500 stands for zero in the data rows.
The rows fall into hidden groups. There are 4 groups. Groups can overlap: rows of different groups may look alike. Groups are numbered from 0 in the order they first appear among the rows asked about.
Each row in order, then its group:
523 425 423 465 699 735 307 387 350 999 478 507 517 557 499 529 0
548 414 380 438 471 629 625 520 620 308 727 600 594 412 487 397 1
407 440 401 462 654 511 417 446 403 451 357 398 515 471 490 405 2
484 701 402 421 735 340 730 679 746 262 715 572 544 490 499 453 0
555 346 425 452 712 625 536 513 355 867 330 373 459 510 494 511 1
450 528 652 510 696 723 390 476 321 999 376 397 594 447 497 437 0
364 609 318 459 444 314 659 570 725 267 698 628 488 553 483 386 2
487 572 396 487 345 552 664 570 644 297 636 546 437 522 481 348 2
597 691 364 438 335 293 727 671 819 202 671 611 553 400 499 438 1
433 355 738 629 383 565 292 352 424 597 376 390 554 484 497 505 0
388 674 526 467 617 309 646 577 414 407 472 570 495 516 505 530 0
586 333 491 570 676 575 415 477 415 447 250 420 593 427 507 538 2
602 661 418 449 313 360 704 647 802 226 706 590 547 415 491 432 1
470 523 380 505 306 472 657 599 733 256 683 621 447 553 483 342 2
432 427 364 438 576 410 339 396 437 499 682 623 440 569 488 434 3
500 332 419 453 763 833 310 352 370 999 339 382 464 559 496 487 1
422 419 341 444 568 484 719 628 468 360 548 441 421 508 516 570 0
522 670 661 556 248 403 316 380 371 584 712 640 421 603 486 406 0
547 307 417 503 348 231 291 397 543 310 612 604 408 586 534 820 1
416 343 396 487 668 666 632 555 394 805 359 405 568 422 506 516 0
404 494 397 440 460 308 726 629 529 349 607 510 409 568 523 588 0
526 406 392 465 714 788 314 390 330 999 428 424 546 519 499 498 0
568 590 770 588 338 344 309 309 398 569 573 600 565 485 512 639 0
523 680 714 508 352 354 665 598 441 354 561 576 414 586 505 558 1
447 381 517 550 730 614 329 418 400 555 276 364 593 415 513 614 0
401 304 452 465 743 745 376 427 415 541 287 399 557 524 504 485 2
478 687 354 425 717 354 738 659 728 253 724 549 544 478 491 433 0
485 363 761 556 664 730 322 385 332 999 302 376 514 505 496 572 1
511 679 612 473 597 604 516 523 350 874 385 460 587 389 492 479 0
438 390 697 619 367 431 290 342 406 602 375 392 568 486 499 508 0
482 349 348 446 353 339 424 480 669 295 696 639 591 412 482 364 1
472 321 463 558 559 644 352 419 426 557 274 412 406 592 507 578 1
550 686 680 545 231 418 319 414 428 560 742 623 414 589 487 408 0
454 490 375 448 707 695 726 669 643 274 727 603 588 439 489 425 0
537 584 412 463 271 396 371 428 656 278 384 406 404 522 514 585 1
361 646 385 444 433 307 662 600 783 239 708 621 463 564 487 399 2
588 383 475 478 419 718 367 433 450 377 331 380 481 496 505 577 1
353 600 369 443 408 275 693 593 816 221 708 619 456 591 489 396 2
460 350 403 520 699 824 354 411 372 999 407 397 588 382 492 433 0
516 506 770 549 485 504 604 559 429 600 359 383 406 574 506 546 1
465 595 669 571 471 448 650 584 441 439 275 382 407 584 512 555 2
520 431 421 449 340 339 369 438 487 332 504 491 485 510 499 499 1
396 696 369 464 398 436 446 466 451 396 699 631 473 572 483 384 3
487 342 333 437 310 409 462 466 819 215 731 637 591 433 481 374 1
408 682 477 445 466 278 687 620 569 313 424 557 485 457 521 622 1
677 678 684 575 255 274 331 390 398 464 347 404 596 433 488 524 1
510 681 667 562 246 391 341 422 388 563 718 637 417 596 485 404 0
638 689 442 455 339 434 708 616 724 241 665 599 509 433 499 451 1
497 549 370 484 380 638 674 600 643 334 586 468 422 521 482 359 2
584 307 423 485 336 277 305 395 601 302 651 614 414 563 539 815 1
458 480 682 570 665 623 615 543 370 728 247 420 451 515 507 529 2
592 320 520 585 678 582 431 473 410 440 241 439 588 441 509 550 2
565 406 877 637 360 519 299 412 393 599 357 390 410 612 508 567 1
607 357 389 441 634 650 383 441 433 435 662 613 474 545 505 530 1
384 598 375 464 405 324 657 590 717 280 703 631 481 555 487 376 2
531 530 364 432 777 640 722 681 662 274 665 593 599 444 514 538 0
427 337 435 512 695 694 542 509 355 864 391 398 592 404 501 486 0
426 548 400 472 521 373 593 569 466 341 431 406 558 437 488 392 2
454 403 722 618 362 446 298 387 403 628 351 392 570 450 497 527 0
595 333 536 580 732 627 390 436 404 576 258 402 591 423 503 545 1
481 471 686 577 625 655 580 570 400 674 257 407 438 510 503 515 2
596 358 381 466 306 249 319 392 686 291 682 617 413 584 539 808 1
437 681 507 452 405 211 699 625 633 304 573 584 440 481 522 660 1
414 611 403 468 386 405 645 595 744 259 704 632 488 510 481 365 2
673 350 667 644 685 679 300 367 403 643 244 535 593 429 507 524 1
625 314 469 453 769 649 678 616 409 572 356 385 439 530 527 679 1
367 593 436 497 574 689 296 333 402 606 641 609 463 574 497 493 0
528 664 637 545 238 377 343 387 410 573 737 623 417 603 492 402 0
540 667 600 521 222 443 372 428 425 505 764 606 437 574 488 401 0
417 665 393 465 426 381 562 510 434 359 472 426 538 432 486 385 2
458 622 644 556 430 388 661 575 491 374 292 377 412 603 510 576 2
466 322 873 573 651 696 317 398 341 999 266 433 433 586 502 546 1
559 350 406 450 759 738 697 596 394 714 295 401 536 398 490 429 2
392 439 350 443 528 380 711 655 552 344 592 479 411 561 520 570 0
519 547 687 594 362 425 302 354 399 612 530 585 592 449 506 593 0
547 673 707 533 352 380 680 628 398 539 526 577 410 587 492 483 1
542 417 384 498 262 518 681 618 857 199 568 473 435 475 485 388 2
563 662 659 486 232 353 481 483 388 432 749 537 565 455 494 476 0
577 479 490 511 633 281 518 524 526 348 289 360 596 396 514 598 1
477 466 402 479 737 723 371 439 428 482 381 438 587 425 494 434 0
437 621 555 510 688 405 610 545 398 620 286 364 503 481 511 598 1
560 339 395 447 698 739 556 540 383 757 352 391 440 496 506 557 1
561 635 798 586 330 378 320 397 385 539 593 600 544 460 516 648 0
504 702 625 479 597 671 455 508 377 999 382 432 594 424 493 468 0
442 507 363 484 328 414 642 558 767 236 690 639 476 526 482 354 2
459 479 449 489 719 682 359 423 410 473 364 402 600 414 494 433 0
540 476 375 450 733 778 712 611 400 614 319 391 551 431 493 422 2
651 312 389 526 366 351 282 343 460 370 641 614 451 571 525 701 1
657 459 357 462 283 642 615 565 709 276 468 425 435 487 492 399 2
